In the data rows, 128 means zero.
Here are some points:
array([136, 106, 114, 151, 171, 120, 119, 103, 165, 167, 123, 107, 169,
       166, 124, 114, 112, 156, 150, 135,  97, 152, 127, 134])
array([ 77, 131, 144,  95, 156, 150, 147, 134, 186, 145,  91, 106, 180,
       161, 102, 120,  85, 171, 146, 179,  47,  90,  83,  96])
array([159, 150, 122, 153, 138, 140, 114, 141, 126, 138, 110, 120,  93,
       112, 129, 137, 115, 108, 134, 116, 132, 133, 131, 128])
array([145, 138, 126, 137, 108, 100, 130, 138,  76, 103, 133, 127,  77,
        97, 147, 125, 175,  85, 115, 109, 179, 139, 134, 156])
array([124, 124, 109, 144, 111, 162, 110, 125, 148, 165, 121, 136, 157,
       161,  96, 125, 104, 142, 142, 147, 113, 140, 108,  89])
array([167, 135, 144, 148, 123, 117, 124, 137, 116, 147, 148, 125, 101,
       118, 130, 147, 158,  91, 121, 108, 146, 141, 143, 140])
array([155, 122, 109, 131, 128, 122,  96,  99, 143, 145, 116, 119, 135,
       123, 120, 146, 125, 121, 149, 126, 130, 123, 133, 136])
array([179, 144, 136, 141,  99, 101, 123, 147,  76, 126, 158, 127,  77,
        85, 149, 148, 199,  62, 130,  96, 192, 155, 161, 167])
array([112, 119, 165, 114, 140, 133, 144, 130, 112,  96, 124, 128, 132,
       147, 143, 131, 122, 125, 113, 127, 150, 109, 166, 143])
array([113, 154, 126,  84, 103, 106, 141, 156,  90,  86, 113, 107, 115,
        88, 152, 130, 180,  93, 153, 138, 149, 117, 121, 160])
array([111, 153, 125,  83, 103, 110, 140, 156,  96,  89, 114, 110, 124,
        94, 148, 130, 178, 101, 154, 140, 144, 122, 122, 156])
array([143, 144,  80, 114,  88,  99, 119, 103,  97, 129, 142, 140, 145,
        92, 155, 151, 141, 109, 153, 133, 147, 123, 140, 128])
array([143, 127, 114, 147, 151, 114, 150, 121, 166, 153, 142, 115, 148,
       167, 138, 129,  69, 157, 137, 115,  72, 112, 121,  91])
array([ 83, 119, 131, 129, 125, 130, 146, 114, 144, 121, 123, 116, 134,
       157,  98, 103,  96, 142, 132, 144, 143, 118,  92, 104])
array([162, 123, 122, 135, 128, 125, 120, 122, 119, 155, 126, 113, 124,
       112, 142, 141, 157, 136, 155, 124, 114, 137, 144, 165])
array([186, 146,  93, 126,  66, 143, 103, 118,  53, 125, 138, 126,  87,
        85, 135, 173, 162,  66, 145,  86, 176, 164, 159, 149])
array([163, 139,  99, 140, 123,  89, 141, 134, 105, 112, 155, 124, 113,
       123, 171, 136, 129, 116, 138,  91, 141, 134, 147, 130])
array([127, 116, 138, 146, 108, 137, 140, 119, 110, 134, 124, 120, 124,
       154, 110, 119, 138, 143, 123, 165, 148, 115, 112, 114])
array([ 85, 112, 133, 115, 164,  93, 154, 118, 136,  99, 113, 118, 153,
       144, 155,  86, 139, 149, 148, 152, 166, 123, 109, 140])
array([163, 114, 115, 126,  92, 106, 112, 130,  96, 115, 136, 121, 135,
        87, 161, 150, 184,  83, 141, 114, 175, 115, 159, 169])
array([175, 146, 115, 140,  81,  85, 131, 150,  51,  79, 152, 109,  72,
        56, 171, 130, 218,  47, 130, 114, 220, 147, 158, 183])
array([112, 102, 161, 169, 143, 188, 107, 132, 184, 182,  98, 134, 149,
       175,  73, 110, 107, 165,  79, 142,  98, 124,  89,  95])
array([ 95, 133, 166,  94, 179, 133, 156, 125, 175, 108, 135, 151, 196,
       158, 122, 141, 103, 185, 115, 152,  77, 105, 145, 109])
array([103, 113, 163, 126, 157, 125, 161, 149, 167, 108,  95, 105, 141,
       158, 160, 102,  87, 151, 115, 121,  85,  81, 128, 131])
array([140, 163, 102, 114,  63,  68, 133, 157,  28,  52, 182, 139,  64,
        54, 168, 125, 227,  43, 144,  82, 236, 170, 179, 185])
array([ 94, 130, 136, 111, 175, 132, 113, 122, 168, 146, 124, 151, 136,
       101,  91, 119, 126, 174, 120, 161, 111, 122,  80, 116])
array([159, 109,  92, 126, 105, 139, 115, 110, 112, 154, 112, 114, 127,
       101, 134, 148, 145, 131, 168, 123, 123, 129, 124, 155])
array([ 79, 129, 148,  93, 154, 154, 146, 133, 185, 146,  88, 105, 183,
       169,  99, 125,  86, 174, 141, 176,  41,  89,  86,  97])
Then 10 other points, each followed by its number:
array([153, 130, 148, 161,  91, 147, 100, 160,  93, 123, 131, 144,  86,
        88, 122, 129, 206,  80,  86, 101, 206, 155, 139, 160]) 0
array([135, 135, 111, 119, 115, 107, 133, 120,  92, 104, 129, 118, 114,
       116, 148, 128, 138, 103, 125, 131, 137, 137, 142, 136]) 1
array([109, 118, 140, 113, 133, 124, 134, 128, 134, 110, 107, 112, 123,
       137, 138, 113, 142, 140, 140, 119, 130, 130, 144, 164]) 2
array([125, 145, 155, 141, 168, 153, 121, 122, 176, 190, 111, 141, 146,
       150,  84, 147, 113, 158, 106, 143, 110, 145, 101, 101]) 3
array([140, 120, 117, 155, 125, 119, 108, 113, 144, 139, 120, 121, 130,
       149, 136, 110, 113, 115, 121, 126, 118, 133, 129, 122]) 4
array([ 95, 103, 150, 118, 160, 146, 137, 116, 185, 139,  89, 108, 154,
       180, 113, 108,  92, 180, 138, 140,  77, 115, 120, 134]) 5
array([ 96, 129, 120, 123, 130, 116, 135, 123, 142, 126, 145, 135, 136,
       147, 110, 109, 111, 144, 127, 133, 100, 131, 123, 112]) 6
array([136, 137,  83, 115,  98, 100, 120,  99, 108, 136, 137, 137, 159,
       107, 153, 146, 130, 111, 146, 141, 133, 122, 142, 124]) 7
array([114, 111, 122, 132, 148, 139, 123, 107, 166, 140, 119, 128, 145,
       162,  89, 118,  91, 161, 121, 154,  91, 132,  91,  95]) 8
array([110, 122,  93, 121, 137, 133, 118,  78, 174, 181, 118, 139, 201,
       161, 113, 139,  62, 178, 136, 171,  56, 100, 108,  76]) 9
Which of these numbered points is nearest to each point below, ignoring the direction in which the first points spread most? Its number follows each.
array([131, 138, 106, 152, 109, 138, 108, 113, 108, 158, 127, 123, 100,
       130,  94, 113, 137, 127, 111, 155, 135, 151, 111, 117]) > 8
array([148, 143, 100, 138,  79, 133, 107, 142,  90, 127, 140, 140, 117,
       108, 129, 130, 168,  92, 150, 122, 182, 160, 133, 131]) > 8
array([164, 119, 156, 135, 120, 135, 138, 125, 119, 141, 131, 108, 116,
       151, 154, 156, 107, 127, 138, 103,  75, 115, 178, 146]) > 5
array([148, 124, 113, 154, 114, 109, 107, 119, 126, 126, 129, 125, 117,
       131, 151, 112, 133,  96, 122, 115, 144, 142, 141, 138]) > 4
array([133, 115, 155, 166, 112, 173, 103, 146, 133, 154, 116, 140, 115,
       125, 102, 118, 156, 123,  77, 120, 156, 146, 122, 132]) > 0
array([124, 137,  80, 124,  89,  95, 129, 105,  83, 128, 156, 144, 151,
       101, 193, 119, 137,  94, 122, 106, 154, 154, 178, 146]) > 7
array([119, 146, 147, 145, 166, 147, 122, 121, 177, 190, 111, 138, 149,
       152,  84, 146, 108, 151, 106, 140, 111, 146,  98,  96]) > 3
array([143, 168, 135, 133, 120, 121, 118, 139, 103, 145, 132, 143, 102,
        88, 119, 156, 183,  92, 116, 117, 196, 167, 130, 146]) > 3
array([143, 120, 115, 153, 117, 110, 107, 117, 131, 131, 127, 122, 121,
       139, 139, 111, 130, 101, 122, 122, 142, 140, 131, 131]) > 4
array([142,  96, 102, 130, 130, 159, 114,  97, 159, 182,  97, 110, 155,
       130, 116, 141, 100, 162, 163, 141,  82, 114, 107, 133]) > 9
array([ 97, 133, 123, 122, 127, 110, 139, 126, 131, 119, 151, 136, 132,
       145, 117, 107, 123, 133, 129, 127, 123, 139, 132, 118]) > 6
array([123, 108, 126, 159, 151, 137, 112, 102, 189, 165, 108, 119, 159,
       185, 114, 105,  69, 150, 116, 145,  71, 121, 108,  93]) > 4
array([169, 137, 145, 149, 123, 109, 125, 140, 115, 141, 151, 129,  98,
       112, 133, 145, 166,  87, 115, 107, 157, 145, 142, 141]) > 3
array([155, 118, 115, 141, 106, 140, 113, 130,  89, 121, 128, 117, 121,
       116, 136, 132, 168, 105, 136,  98, 192, 145, 153, 156]) > 5
array([144,  98,  98, 126, 125, 154, 115,  96, 148, 175,  99, 114, 154,
       137, 120, 145, 105, 159, 164, 137,  84, 117, 112, 132]) > 9
array([108, 139, 115, 119, 108, 102, 135, 136, 100,  99, 157, 138, 111,
       116, 133, 112, 151, 111, 134, 115, 150, 143, 144, 139]) > 6
array([153, 127, 150, 151, 146, 138, 124, 128, 161, 175, 136, 125, 128,
       149, 106, 145, 115, 125, 117, 123,  98, 131, 123, 113]) > 3
array([116, 107, 157, 170, 139, 184, 104, 135, 176, 175, 104, 139, 142,
       157,  84, 111, 118, 155,  76, 135, 110, 135, 100, 105]) > 0
array([137,  99, 100, 127, 132, 152, 115,  97, 157, 178, 100, 115, 157,
       137, 115, 143, 101, 160, 156, 139,  86, 116, 107, 127]) > 9
array([ 70, 116, 134, 128, 163, 139, 140, 110, 189, 156, 127, 135, 169,
       193,  83,  99,  63, 188, 121, 156,  54, 119,  98,  80]) > 6
array([138, 115, 138, 120, 144, 111, 132, 115, 130, 125, 137, 127, 150,
       152, 154, 130, 128, 161, 152, 139, 109, 130, 157, 141]) > 5
array([140, 140, 111, 119, 111, 107, 130, 124,  82, 100, 131, 119, 108,
       102, 155, 128, 144,  96, 128, 127, 150, 139, 151, 147]) > 1
array([173, 141, 143, 146, 118, 104, 124, 142, 101, 137, 151, 125,  91,
       105, 140, 149, 176,  76, 120, 104, 165, 146, 149, 150]) > 3
array([114,  93, 149, 129, 180, 143, 129,  97, 199, 172, 116, 123, 192,
       204, 111, 119,  64, 217, 142, 170,  31, 108, 121,  99]) > 5
array([117, 126, 139, 108, 125, 117, 134, 132, 119,  96, 112, 114, 113,
       122, 145, 118, 161, 129, 144, 113, 151, 137, 147, 175]) > 2
array([131, 135, 114, 120, 118, 115, 131, 120,  98, 109, 124, 118, 115,
       117, 141, 124, 132, 111, 129, 136, 133, 135, 135, 135]) > 1
array([142, 119, 149, 163, 108, 161, 102, 151, 120, 140, 121, 139, 108,
       109, 111, 121, 178, 111,  90, 113, 173, 148, 126, 145]) > 0
array([132, 106, 145, 128, 156, 125, 132, 109, 156, 143, 130, 125, 165,
       174, 136, 131, 104, 180, 144, 151,  79, 118, 141, 121]) > 5
array([179, 142, 136, 143, 106, 103, 120, 143,  89, 128, 157, 128,  85,
        98, 144, 150, 188,  71, 126,  99, 177, 150, 156, 156]) > 3
array([134, 117, 154, 168, 117, 172, 104, 145, 139, 157, 114, 139, 117,
       129,  97, 119, 156, 122,  80, 122, 155, 145, 117, 129]) > 0
array([152, 128, 109, 152, 117, 106, 107, 120, 127, 124, 128, 120, 116,
       131, 149, 115, 133,  97, 128, 114, 143, 144, 140, 136]) > 4
array([171, 136, 107, 129,  95, 107, 112, 132, 103, 102, 134, 112,  76,
       101, 133, 141, 161, 107, 146, 125, 152, 135, 114, 146]) > 8
array([121, 109, 100, 141, 141, 194, 112, 109, 187, 202,  99, 120, 168,
       182,  96, 109,  46, 207, 159, 168,  28, 123,  96,  79]) > 9
array([129, 135,  83, 116, 100, 111, 121,  96, 125, 143, 134, 137, 169,
       122, 144, 143, 110, 129, 147, 147, 110, 116, 135, 109]) > 7
array([167, 137, 147, 149, 122, 113, 123, 138, 108, 144, 150, 124, 101,
       114, 131, 147, 163,  85, 115, 109, 153, 140, 148, 143]) > 3
array([149, 101,  97, 127, 117, 150, 113, 102, 133, 166, 107, 117, 141,
       117, 127, 146, 121, 146, 165, 130, 104, 126, 122, 144]) > 9
array([148, 127, 145, 160,  94, 151,  99, 155,  96, 127, 123, 142,  91,
        97, 119, 124, 198,  92,  87, 106, 202, 155, 131, 153]) > 0
array([131, 129, 142, 173, 155, 137, 121, 142, 154, 161, 130, 145, 135,
       128, 111, 105, 138, 145, 126, 153, 125, 126, 122, 122]) > 3
array([152, 110, 120, 161, 144, 141, 133, 142, 159, 162, 122, 120, 135,
       156, 132, 112, 102, 138, 160, 122, 100, 123, 122, 116]) > 4
array([128, 114, 157, 165, 122, 171, 107, 146, 145, 156, 115, 142, 123,
       134,  95, 117, 152, 128,  83, 124, 148, 143, 114, 125]) > 0
array([147, 125, 150, 160,  96, 157, 102, 155, 104, 131, 124, 140,  95,
       102, 119, 123, 190,  95,  86, 106, 193, 152, 134, 152]) > 0
array([137, 139, 131, 103,  89,  91, 129, 151,  56,  56, 132, 120,  70,
        71, 178, 124, 226,  75, 148,  88, 227, 152, 180, 218]) > 2
array([124, 137,  81, 127,  85,  95, 128, 107,  78, 130, 155, 143, 145,
        97, 197, 115, 144,  86, 116, 106, 161, 157, 183, 151]) > 7
array([101,  98, 166, 173, 146, 196, 127, 153, 222, 179, 114, 145, 188,
       210,  68,  97,  92, 200,  84, 163,  47, 109,  76,  61]) > 0
array([151, 112, 117, 164, 150, 140, 130, 139, 167, 167, 119, 123, 132,
       157, 134, 111,  94, 144, 166, 123,  97, 122, 121, 115]) > 4
array([127, 130, 117, 125, 132, 122, 132, 118, 117, 122, 120, 120, 126,
       132, 133, 122, 114, 126, 124, 144, 114, 133, 129, 121]) > 1
array([147, 138,  99, 135,  85, 132, 107, 138,  90, 125, 140, 140, 120,
       111, 133, 130, 167,  91, 150, 120, 190, 163, 139, 135]) > 8
array([ 80, 137, 139,  90, 143, 143, 145, 136, 172, 138,  95, 109, 172,
       148, 112, 124,  96, 158, 143, 170,  55,  94,  92, 105]) > 1
array([126, 155, 105, 114,  81,  79, 132, 148,  52,  72, 169, 135,  80,
        77, 155, 117, 201,  69, 141,  95, 201, 161, 167, 171]) > 6
array([128, 133, 134, 106, 111, 105, 133, 140,  92,  86, 118, 113,  97,
       102, 158, 124, 187, 104, 148, 103, 177, 145, 159, 192]) > 2
array([101, 141, 148, 131, 102, 130, 127, 132,  97, 140, 139, 123, 101,
       120, 109, 118, 137,  82, 110, 126, 142, 134, 153, 141]) > 6
array([112, 119, 140, 111, 129, 117, 134, 130, 125, 100, 108, 113, 118,
       128, 143, 115, 155, 133, 142, 117, 144, 133, 145, 174]) > 2
array([127, 127, 134, 106, 115, 108, 132, 138, 100,  81, 116, 115,  97,
       109, 155, 125, 177, 113, 149,  99, 174, 141, 154, 187]) > 2
